First come named moves, each a turn or a mirror, each shown by rows before and after it. For each pair of rows after them, which moves, in which order, take the first row to the second? The first pair is done for you.
Diron (before -> after):
[-17.2 -25.5  -1.2  -9.4 -27.4 -15.0   0.8  -6.8]  ->  [ -1.6 -14.6  -6.7  12.4 -24.8 -17.2 -23.8  -1.6]
[  4.7 -12.4   1.2  15.3  -5.2   1.1  -9.9 -24.8]  ->  [ -2.2 -16.8   3.0   4.4  -5.1   3.9   2.5 -26.8]
[ 39.0  27.7  -9.8  26.3  25.7   3.7 -21.2  12.8]  ->  [ -4.4  -4.4   9.6 -35.1  23.4  15.3  48.3  -2.2]
[ 14.9  -6.2  -1.6  11.8 -18.0 -17.4  24.2  -5.5]  ->  [ 17.7  -3.5  -2.3  15.3 -16.0 -19.5  18.8  -2.5]
Vavi (before -> after):
[ 3.7  4.7  3.1 -2.3 21.3  6.6 27.7  1.6]  ->  [-19.7  -9.9 -11.2  -1.0 -15.0 -10.6  10.7  18.6]
[-64.5   0.0  39.5   5.5  13.0  40.3   0.9  36.4]  ->  [-10.8  -1.8  14.2 -32.6  43.1   2.5  71.3  16.5]
[-13.3 -44.1 -14.2 -19.7 -17.2 -44.7  22.3  -3.7]  ->  [-41.6 -14.8  37.2  22.6   6.7  27.4 -33.2  -7.8]
kisub (before -> after):
[-13.4  17.2 -26.4 -16.9  17.4  26.5  34.6  30.8]  ->  [-12.8  -5.6 -20.4  41.2 -25.7 -10.4 -39.5   3.4]
[ 17.5  13.3 -13.0  -0.1  13.8 -16.5   4.2  19.8]  ->  [  5.6  15.8 -12.1   7.1   5.8  -8.5 -14.0  29.3]
[-26.4  -3.8 -13.8   1.6 -26.2  20.7 -35.9  49.5]  ->  [ 39.6 -29.6 -17.0   4.9 -13.3 -44.2   0.0 -24.0]
gabi (before -> after):
[ -3.2  10.0  -0.5 -15.4  10.2  15.6  15.3  18.7]  ->  [  3.6   3.3  -9.2 -19.6   4.3   1.5  23.1  16.8]
[-19.3   8.0  48.6 -16.1  17.7  17.3  11.1   5.4]  ->  [-31.0   1.7  26.4 -29.9  -3.5   2.6  14.7  31.1]
[-48.6  -1.3  16.6   2.3 -32.9   9.0  19.2  37.1]  ->  [-15.6 -20.7  -0.8  -5.3 -39.0 -37.3  41.7  13.0]
Now pairs of rows:
(two moves a pair)
[ 28.2  17.8 -23.2   0.7  -0.7 -37.2  -5.0   2.2]  ->  [ 17.9   8.4 -19.5   7.1 -16.0 -40.5 -17.3  -0.3] => gabi Vavi
[-0.9 15.8 13.4  4.0 16.1 13.4 -2.0 -4.5]  ->  [ -7.2   1.0 -12.0 -12.8  -8.8 -11.5   9.7  17.7] => gabi gabi
[ 25.7  22.8  -8.7 -12.8  45.8   8.2  20.9   3.6]  ->  [ -8.8  28.6   9.7  14.2  29.4  34.2 -27.4  13.0] => Vavi Vavi
[-45.5  -8.5  19.3 -31.9   3.6  39.4   7.5  25.8]  ->  [ -4.0  -2.3 -31.5  -1.1 -26.3 -14.0 -32.2  54.6] => Diron gabi
[ 23.7   1.0   0.2 -23.1  22.9  -6.7  19.4  -9.8]  ->  [  4.0  11.8  22.9  -1.9  23.4  25.2 -13.6  -4.5] => Vavi Vavi
[ 20.7   5.1   1.2  39.4  20.5  -2.6 -27.7 -26.0]  ->  [-9.1 23.3 -8.3 -4.6 34.0 34.0 10.5 27.5] => kisub gabi
[-16.7 -13.9  28.8  -1.5   3.4   2.0   7.5 -26.5]  ->  [-18.9   4.2  11.9  19.9  -4.5   8.1 -31.1   5.5] => Diron gabi
[ 27.3  20.1  14.9  37.5  28.1  21.2 -37.8  -8.2]  ->  [ 48.7  10.7   7.6  23.1  37.2   2.3  -5.8 -27.2] => Vavi gabi
[ -7.9  -5.6  14.6 -17.4   7.7   6.8  25.1 -17.5]  ->  [-26.8 -12.3  -2.9 -11.3 -23.6  -3.1  -1.4   0.0] => kisub gabi
[-44.3 -35.7  -3.0  -2.2 -43.7 -15.1 -20.7   5.9]  ->  [-46.3 -20.7  32.9  12.1 -16.9  25.6 -29.8 -12.7] => kisub Vavi
[-30.8 -28.3 -10.0  -8.4 -37.0 -22.9   4.5  -2.1]  ->  [-39.5 -19.4 -10.7 -14.9 -32.0  -6.8   9.8  11.7] => kisub kisub
[ -4.1   3.9  30.1 -16.5  17.8  10.1  34.1 -34.5]  ->  [-23.5  -5.6  33.2  18.5 -17.6   4.7 -25.8 -32.9] => gabi kisub
[  4.7 -16.0  15.0 -36.3  12.8  13.3  66.5 -35.1]  ->  [ 48.9  45.4 -11.4   8.4  39.8  37.3  11.9  18.8] => Diron kisub
[-4.9 16.1 10.7 21.1 22.5 32.3 -7.7 23.1]  ->  [ -7.7 -13.3 -12.2 -19.3   7.0  -2.5  39.7  21.6] => Diron Vavi
[ 13.0  26.7 -23.7  -5.8  11.4  13.9  -2.9  49.4]  ->  [ 43.4  19.4  -6.9  31.3  11.3  -5.6 -31.0   8.6] => kisub Vavi
[-54.4 -25.7  12.7  30.8 -47.2   1.9 -52.5   9.5]  ->  [ -3.1 -50.5  13.3 -16.6 -10.9 -39.1  45.4 -52.5] => Diron kisub
